The rows of Z fall into several groups, which share some directions, and each row is roughly a mix of its group's hidden directions, except some rows that fit no group.
Z, 110 rows:
[[  8 -19  53  -9  29  -2  14  -2 -33  11]
 [-17  -4  39  18  45 -10  13 -20 -19  19]
 [ 35 -30   8 -29 -48 -12 -10  -3  -4  -3]
 [ 26  14   4 -29  43  21  32  11 -19  -6]
 [  7 -24 -11  -7 -60   3 -16 -16  24  12]
 [  3 -19  54   4  17 -21   2   5 -38   2]
 [ -6  32   5  21  51   2  34   0 -18   3]
 [ 18  33  30  21 -19 -29  18  -4 -35   7]
 [-53  34   8  -2  14  14   7  26  13  15]
 [ -3 -45 -25   8 -10   1 -28 -30  30 -14]
 [ 45  -5   3 -38  29   0  28  10 -20   7]
 [ 35 -11  25 -33  -2   6  23  27 -31  16]
 [ -8  40  35  -4  -5  -4  21  34 -29  15]
 [-14  42 -17  24  37  11  22  24  -9 -11]
 [ 16  12  -6 -18  38  -7  37 -10 -20  38]
 [-34  -2   3  26 -41  22 -33 -14  16  -5]
 [ 12 -27 -11 -13 -52 -10 -20 -24  22   8]
 [ -2  33  40  -1 -23  -1  12  33 -31  10]
 [-39   6 -13  31 -30  12 -30 -12  24 -14]
 [ -3  24 -41  29 -37 -22 -11  10  11 -17]
 [-18 -33 -18 -39  -1  32 -22  16  24  -4]
 [ 36 -17 -19   6  44  10  -2 -22  17 -27]
 [  3 -35 -39   3  20  -4 -12 -36  30  -9]
 [-19  -3   4 -16 -49   3 -20  45  -4  11]
 [-21  11  25 -10 -47  -6  -4  34 -22  18]
 [ 14  14  15 -16  10 -15  39  11 -34  40]
 [ 12  22  20  11  34  -9  29  23 -41 -11]
 [-31   5  30  -4 -38   0  -5  40 -20  16]
 [-39  45  -7  -5  22   8  16  19  22  17]
 [-18   9  37  -5 -32  35 -16  33 -14  -4]
 [-34  -1  24  28 -49   5 -26   1   1   2]
 [-26  49  27   3 -16   6   7  34 -11  12]
 [  6  17 -20  34  33 -19  19 -41  15   2]
 [-46  48  14  14 -11  -4   1  22  -1  12]
 [ 45 -23  -9  -2  38  14  -8  -8   6 -33]
 [ -9 -25  56  17   0 -20   0  -9 -27  15]
 [ 42 -24  -8 -36  27   8   2  13   6 -30]
 [-42  33  22  -2 -18  24  -5  33   8   9]
 [ 33  20  23  41  13 -24  13  -2 -27 -13]
 [ -3 -37 -34   0   7  14 -21 -26  39 -12]
 [-18  13  26  17  57  -8   8  10 -25  -4]
 [-13 -14  -7  23 -52 -22 -24 -22  19   9]
 [ -8 -22 -43   7  21   0 -13 -33  36  -9]
 [-11  37 -45  36 -14  -2  13  -6  19   0]
 [-15  24 -13  -7  45  41  12  25   6  -7]
 [ -6  24  11   5  57  18  31   5 -16   3]
 [-16  -8 -44   4  32   9 -10 -26  37  -9]
 [ 36   5 -22 -48   7  17   5  23  -2 -23]
 [ 54 -35   9 -12   6 -10  11 -10 -29  -6]
 [ -5 -25  57   7  12 -18  -3   0 -33   8]
 [-45  30  20  -1   2  -9  18  31   9  27]
 [-35  10   5  34 -44   9 -27 -16   8   0]
 [ -3 -18  52  -9  39   8  11  -4 -25  14]
 [ 26  34   7  23   2 -30  24 -37 -18   5]
 [ 27  11  31 -14 -13 -16  25  11 -40  28]
 [  8 -37  -7 -16  -3  14 -40  29  12 -32]
 [-39   7   4  31 -45  12 -25  -8   9   3]
 [  8  37  30   5 -12 -25  38   7  -6  30]
 [ -5  13 -53   6 -22  -6 -14 -20  37  -2]
 [ -1 -17 -43   8  33 -14  -3 -36  26  -6]
 [-14 -12  -6   9  58  14  13 -32  18  -9]
 [ -1  32   2  16  53   5  35  -2 -17   3]
 [-36   4  19  31 -47   3 -26  -4   2   5]
 [-34  -4  23  28 -44   6 -32  -9   5   2]
 [-22  50  10  -1  26 -11  27  21 -14  19]
 [ 11  16 -46 -29  20  22   7 -19  31   0]
 [-11  54  26   9 -21   3   1  24 -26   1]
 [ 38 -40 -30  -7  14 -11   2 -31  16  -7]
 [ -4 -31 -24 -33  26  32 -11 -14  29 -11]
 [ -5 -26 -38  -4  39  -7   6 -25  34   3]
 [  4 -34   5  -6 -52 -10 -21 -25  18  14]
 [ -4 -26 -42   4  21  10 -16 -33  33 -13]
 [ -6 -26 -39 -25  21  22 -11 -17  37  -6]
 [-22 -20  42  13  35 -21  -9 -25 -13  15]
 [ 32   5  -7 -30  33   6  34  -6 -21  29]
 [ 36  -5 -16 -34  44  -3  28  12  -2  -5]
 [-31   4  25  35 -39  -7 -29 -19  -2   7]
 [  0 -28  -8  -6 -55 -11 -32  -8  21   0]
 [-10  27  20  21 -43 -26   3  24 -23  17]
 [-27   1 -21  28  -9   7 -33 -23  33 -28]
 [ 14  -4  -5 -10 -48  -2 -27  47  -5  -2]
 [  8  10  29 -10  -6 -12  30  13 -36  43]
 [-50  38  -7   5   0  23  -9  15  28   3]
 [-34  -6  14  31 -38   8 -37 -12  13  -6]
 [ 31 -10 -25 -32  45   7  19  10   9 -16]
 [-12  32  25  39 -12 -30  18   6 -24  15]
 [ 23  -9 -25  16  47   1   5 -33  21 -18]
 [ -4 -26 -40   3  20  18 -22 -29  31 -17]
 [-12  -3  36 -28 -37  10  -6  33 -26   8]
 [ 35  -3 -10 -33  45 -10  29  11  -7   0]
 [ 16  13  38   0 -47   2  -4  24 -29  -2]
 [-32  19  26  -1 -42 -12   5  22 -22  26]
 [  3  -2 -38  19  38  -3   4 -34  33  -6]
 [ 28  14 -22 -22  43 -16  38   5  -7   6]
 [-17  32  25  24 -31 -27  13  10 -25  21]
 [-14 -33 -37   7   4  -3 -19 -29  40  -6]
 [-35  10 -18  33 -27   9 -29 -17  25 -16]
 [-43  13 -14  -4 -43  -9  -7  17  12  30]
 [ 16  35  17  38  -2 -32  21 -18 -23   6]
 [-14  23  37   9 -44   6 -11  26 -25   0]
 [ -8  30 -48  32 -23 -10   3 -11  22  -2]
 [-22  27  22   1 -45 -18   9  13 -23  27]
 [ 36 -10   9 -34  36  -8  29  16 -18  11]
 [ 20   1  12 -27  25 -12  38  26 -26  27]
 [ -5  20  43   5 -34  -9   4  29 -33   8]
 [-31  25  12   0 -33  38 -22  23  15  -4]
 [-35  15   2  34 -43  10 -23 -21   5   7]
 [ 27   3   9 -26  33 -11  36   3 -26  31]
 [ 12  11 -15  34 -53 -32   3   0  -7  -5]
 [ 42 -13  -8 -35  43  -1  19   8  -5  -9]]

Each list below has two rows that fit no group; the rest each fit one group, if only roughly. Name those rows in the order they come.
- z519: [  2 -35 -25 -30   2  28 -27  20  26 -13]
- z670: [ 27   3  14 -20  34 -27  34   8 -25  22]
- z759: [  5 -26 -38 -37  22  29  -2  -4  24  -9]
- z330: [ 17 -37  24  -5 -48 -22 -21  -2 -10  -1]
- z758: [ -4  -5   2 -34 -54   5 -18  29  -7  13]
- z368: [ 36 -12 -28 -34  37  23  11  -9   7  -9]
- z873: [ 35  -1  -8 -38  35   8  33   9 -15  14]
- z534: [-23 -33  16  11 -44  -1 -31 -11  20  14]
- z367: [  5  32  28  37  -1 -28  23 -12 -29   7]
- z617: [-41  14  17  34 -42 -15 -11  10  -2   7]
- z884: [ 34  -6 -25 -46  23  -1  22  22  13   2]
- z614: [-10  13  11 -21 -57  -7  -9  26 -17  19]
- z596: [ -1  15  30  11  47  -1  27  14 -34  -2]
- z181: [ 23   4  17 -21  20 -22  35  14 -28  34]
 | z759 z884
- z492: [ 24   0  19 -16  32 -29  32   6 -27  26]
- z438: [-12  40  34   5 -23   4   2  34 -30   3]
- z13: [ 31 -13 -20 -30  50  -1  14   8   8 -18]
- z755: [ 12   0 -46 -27 -20  10 -25   3  33 -20]
- z340: [-15  -7 -41   2  40  -5   6 -25  36   5]
- z266: [-17  23  32   9 -53   1 -16  22  -8   2]
- z903: [-50   7   1  24 -33 -10 -17 -15  13  24]
- z709: [-12  35  20  34  -1 -30  26 -18 -20  18]
- z502: [ -2   4 -15 -17  16 -19  41  -9  -6  51]
- z475: [ -2  36  26  34  -9 -32  20   1 -27  12]
- z281: [  1 -29   2   7 -59 -19 -19 -16  12   7]
- z117: [-11  22  42  -1 -31  -9  12  33 -23  18]
 | z903 z502
- z956: [  1  31  29   2 -39 -25  14   1 -33  20]
- z542: [-19 -26 -36   0  25  14 -15 -25  40  -5]
- z173: [ 43  -3  24 -29  16 -15  24   5 -30  17]
- z138: [  5  34  32  32  -4 -27  23  -8 -30   7]
- z356: [-19  36   0  33  45   1  25   0  -8   8]
- z302: [ 16  23  -6 -23  56   7  24   9 -16 -11]
- z227: [-20  -7   2  28 -37  15 -42 -22  16 -17]
- z776: [-53  26  18   8 -19  11 -10  28  15   9]
- z605: [-25   0  39   8  50  12  10   8 -19  12]
- z84: [ 10 -25  10  12 -57 -25 -14 -21   2   9]
- z704: [ -3 -32   4 -21 -54 -13 -26   3   9  16]
- z432: [ 11 -37  -4 -33  23  34 -18  17  12 -21]
- z661: [-13  19 -47 -34 -20   9  10   2  30  12]
 | z704 z661
